Rotation paths and how fast each direction turns (degrees each step)
Each turn is a multiple of 5 degrees from 10 to 175, or 0.
Each row of a path follows its step; steps can be skipped.
Path 1:
step 1: [ 15 -24  -9  14 -49  23  -4  -7   4  -9 -19   5  28  11  -1   2 -40  19
  15  40  33  23  29 -10  26  11  38   3  18 -19 -31  -4  53 -15  -5  -3
 -17 -34  21 -27 -10 -27  -5 -22 -19   5 -22 -25  13 -36 -13 -17 -17 -27
  -7   9   2]
step 2: [ 32 -27   3   3  -1   5 -19 -15   3   2  20  13 -17   7 -33  -7 -12 -22
 -39  -6  44  17  44   2  11  12  12  15   8 -40 -45   9 -22   8  26   6
   8   5  23  29 -14  37  14 -17 -34 -28  27 -27 -27  27  -1   7 -14  12
  13 -39  17]
step 3: [-16 -20  26 -27  19   5   5  19  -1 -16  -2 -44 -10 -15 -16   6 -49  12
   6  -6   3  46  11   4 -19 -20 -14  33   8 -18  38  -5  17  38 -15  19
  -9   9  -4  27 -35   9   8 -36 -32 -23  36  15  26 -21  19   0  19  17
  36  13 -19]
step 4: [  7 -33  -8  33  10  23  12 -10   1  16   8  35  -9 -41 -10  48   0  41
  12  38   5 -18  18 -16 -12  15  -6 -12  22 -22   0 -31  30  -5   1  25
  28 -36  -9  -3 -50 -21  -2  -6 -29  13   2  21   6  22   3  13  -8  -1
  -7  35 -41]
step 5: [ 14   6 -17  10  -5  -3 -10  -9  -6  15  47  45 -19  35 -29 -13 -27  12
  -4 -20 -27  -3  25 -20  34  13  -9  -4 -12  -8 -21  -6  10  20 -22  48
  18 -18  24  23 -24  45 -26  -4 -11  10 -28  28   1 -41   6 -18 -32  13
   1 -26  14]
step 6: [  9  10 -18  -8   5   3  -3 -15  19 -22  23 -22 -18 -31 -15   6 -38  33
  14 -11  12  23  -2  42   4 -43  13 -30  61   8 -15  27  42  41  -4   4
 -13 -12  11  26  10  14  -8 -24  -2 -11  -9 -42  -6 -33 -16  -3  15  11
 -22 -16  -8]
step 7: [  7  -2 -10   5  18  16  -3 -17  18 -17  36  19 -33 -46  -8  18  -3   5
   1 -27  -4  10  41 -21   0   6  20  38  45 -36  -4  22 -27 -11  13   2
  16   0 -50 -20 -30  -2   8   2  38 -25   8 -32  -5  13   7 -20 -19   8
  25  33 -19]
step 9: [ 10 -18   2  33  -9  -9 -16 -15  16  -2  19  29  17  -5 -21  15  -4  37
  -8  31   6  23  38  -6  -1 -31  14  -9  17 -10 -40  31 -20  28 -12 -16
 -53 -14  27 -10 -33 -17   3 -24 -36  51  18   2  -6   9 -23  10  13 -18
 -27 -23   5]
step 10: [ 38 -10  14 -11 -20   9   0 -17 -11   3  32 -19 -23   7 -20 -54  11  12
  -4  -9  10   4  11 -20 -21   8 -18  33  -5 -26 -13  20   8  33   8  -9
  -7 -32   6  -3 -64  19  -4   0   6 -18  35 -44   0 -47  36  10 -18  -9
  24  -6   1]
step 11: [ 16 -11 -11 -12  47  -2 -15  26  11   7 -20 -40 -13  16 -13  24 -26  34
  16  11  24  29 -19 -21 -12  -7 -31 -16  34 -43  -2  -8  31 -18  17  -2
  36 -17  15   7 -32 -18  -8 -12  -5 -22  35   4 -22  -9 -35 -36  -2  30
  10  -5 -19]
[ 10   0  -9   5  -3   7   1  -1   0   9  -3   5  -4   2   2  -7  -6   2
  -3  -5  -4  -2 -13 -10   4  -7  -9   2   7   6  -1   3  12  -4   5   2
   9   0 -14   1   4  -4   0   5  -2   5   2  -7  -4 -13  -5  -7   3   2
  -6  -7   5] => 65
[  9   5  -3  -2   9   3  -2   0   3   0   6  -9   4  10  -5   2   8  -8
   6  -1  -8   3  -5  -1  -1  -1   7 -11  11   5  -3  -5   0  -2  -6   1
  -1 -14  -2  -5   8   0  -8  -6   2  -3 -10  -6   4   1   2  -3 -15  11
   2   0  -4] => 60
[ -1   3   1  -1   2   3 -13   8   5   3  -3  -7  -2  -3  -1   7   0   9
  -3  -6  -9 -11  -3   3  -4   6   6  16  -1   1   5  -7  11   0  11  -3
  -3   1   4  -5  -6  -1   0   1  -1   7  -3  -9  -3  -2  -1   5 -13  -4
   0  12   3] => 110
[  3   2   8  10  -7   2   5  -7  -5  -1   4   4  -6   0  -5  -4   9   1
  13 -10   5   0   3   6  -1  -2  -4   6 -11  12  -1  -3   4   0  -9  -1
  -2 -12  12  -5  -2  -4   1   6  -7   8   0   2  -5  -1 -10  -9   0   5
  -3   6   0] => 80
[-13  -9  -4   5   6  -1   4  -7   2   0  -6   4  -1 -16  -1   0   7   0
  -1   7   4   0  -5  -6   1  -8   5   4  -3   8   8   5  -5   4   1   4
  -2  -9   5  -3   0 -11   3  -5   3  -8   0  -6   6 -12   8   2  -9   3
   0  -2   8] => 120
[  0   1  -3  -1  -2   0   0   1   1   0  -6   9   2   2   6   1   0   4
  -5   5   4  -4   2  -4   6   7  -9   5   0  -9  14  -9   0 -12  -8  -8
   8 -10   1   0  -2  -5   1  -7  13  -1  -4   5   8   0 -13  -7  -4   2
  -1   3 -12] => 100
Path 2:
step 0: [-20 -11  13  35   8  -2  -4   4 -35  21 -18 -24  33  18 -11   8 -23 -11
  16 -34  31  13  12 -44  27  -4 -13   0 -17   0 -12 -34 -15  42   4 -13
 -12  13  17  22 -13 -18  24 -23   3  14  -7 -19  23  27 -12 -17 -27  10
  43  -2  -6]
step 1: [ 32  -4  -5 -38  12 -12  27  12 -27 -11   7 -28  12  -8  -3  14  -8   7
  -5 -36 -17  13 -30 -22 -15  24  26 -34  20 -28   3  29  19  46  23  10
 -22 -11  24  -9 -25  13  -1  35  23   4  16 -17   5  13  -8  -2 -22  33
   5  24  10]
step 2: [ 46  -8 -24   8 -11   8  51  11   7 -13  48   6  19  17 -14 -11  -9 -13
  12   5  25  20  26   2  14   7  19  19  10 -24  12  -8  -8  28   3  15
  37   7  52   7   4  44   5 -10 -24  -8   0  15 -33   8  14 -15  -4  -6
  -6   2 -25]
step 4: [-45  -8 -10  -1  40 -26   9  13  34 -44  32  -3   6  -4  35  -9  17 -12
   6   0  23   7  10 -17   9 -24 -25  31  16  -7  11 -18 -13  22  -3  11
 -21   1 -11   9 -27  -4 -12 -12  27 -23 -15 -50 -15 -21 -26   2  12 -17
   5  24 -18]
step 5: [ 30   6  14  10  27  15  16 -17  -2 -11 -29 -11  43 -19  25  -7 -27  16
  -8   4 -29  -9   8   6  18 -13 -59  -5 -16 -25 -48   1  22  12   2  -2
 -12   3  -3  -3 -32  18 -12  -1 -21  12 -23  -9 -15   0 -31  40 -24 -23
   7  20   5]
step 6: [ -7   6   4 -22   2 -43  25  24  -1  34  -5  -2  18 -14  -7  26 -12   0
   9 -18  10  37 -25  -1  20 -18 -27  21 -27  -2  -1 -16  31  -8 -21  -7
  23  -1  16  26  -4 -19  28  20 -12 -26  12  23 -21  35 -19  13   0  26
  -7  55 -12]
step 7: [  4  13   1 -21 -14 -25   1  -6 -10  12  13 -25 -14 -14 -25  24  13   8
  -8  18 -14   4  10  23   0  -9  35  26  -6  -6 -22  74  12   4  -3 -13
  10 -11  17   9  -3  58 -23   4  20 -13   5  -3  -3  21  -7  14  22 -43
 -13  37   2]
step 8: [ -9  -6  -6  36 -41 -38 -26  -7   0   3  23 -15  14  -6  12   9  19 -18
   9 -14  30 -36  45  -2  26 -42  -3  24 -31 -21 -21   7  -7  -9  -3  15
  12  19  39 -14  21 -10  17 -11   9   8  21   2  -5   5   7  15  11 -20
  18 -24 -35]
step 10: [ 30 -39 -27 -39  15   6   1  29  18 -36  34  23   8 -12  18 -15   9  19
  -4  15  23   1  -1  15  43  -3 -19 -15  -5 -27  -9 -18  36 -23  -8  10
  14 -30   8   9 -10  -3 -21   6  13 -16   9  -2 -10 -10  53  28  -3   3
  25   9   4]
step 11: [  1   6   6 -30 -16  56  16 -24  10  49  -8   7  11  17  -5  22 -14  10
  -1  20  16  27  32  30   0   9 -13  13 -36   7 -24 -36  12 -12  -1  20
  35 -12 -16  -2  16  17  -8  10 -11  18  22   9  15  17   2  30  -3 -29
   1   8  37]
[  3  -4  -5   8   3  -5  -4  -1   7   4   2   8   1  -2   1   6   7  -3
  -8 -12  -6  -1  -6   1 -11  -8   2   8  -4  -6   2  -2   3  -2   6  -1
   4  11  -1   6   1   3  -2  -5   0  -8   2  -5  13  -5   0  -9 -12 -15
   1  -6   5] => 80
[ 13   5  -3  -2  -1   4   0  -7   2  -2  -5  -7   1   6   4   2   6  -5
  -5   0   7  -6   6  -3   0   7  -5   9  -6   0  -3   4   3   1   2  15
   2   3   0  -3  12   0   2  10 -10   2  -2   3  -1 -18 -12  -3  -5   2
  -3   2  -5] => 115
[ -5   2   5   0   0   4   8   0  -2   5  -5   0   4   2   4  14  -2  -2
   4  -9  -2  -5   2 -14  -3  -7   4  -4  -5   1   5 -10   5   5   0  -6
   3   6 -10   4   5 -10   1  10 -10   3   8   9   3   5  -3   9  13  -3
   2  -7  -2] => 130
[  5   5   5   6   7  -3  15  -1   3  -1  -4   3   7  -1   2  -6  -1  13
   9 -12   0  -8  -8  -1  -5   3   3   2  10   5  -4  -1  -5  10   9   6
   5  -2   1   8   3   5   4  -9   3   6  -1  -5  -4   1  -5  -9   6   3
   3   5  -7] => 20
[ -1 -15   2   3   0  -3   3   0  -2  13 -10  -8   2   7  -3  -5   2  -3
   0   9  -9   1  -6  -2  11  -8   0   2  -6  -7  -2   5   7   0   1   3
 -10  -3  -8   4   3  -1   4  -5  -6   2   2  -3   4   6  -7 -13   5   2
  -5  12   5] => 55
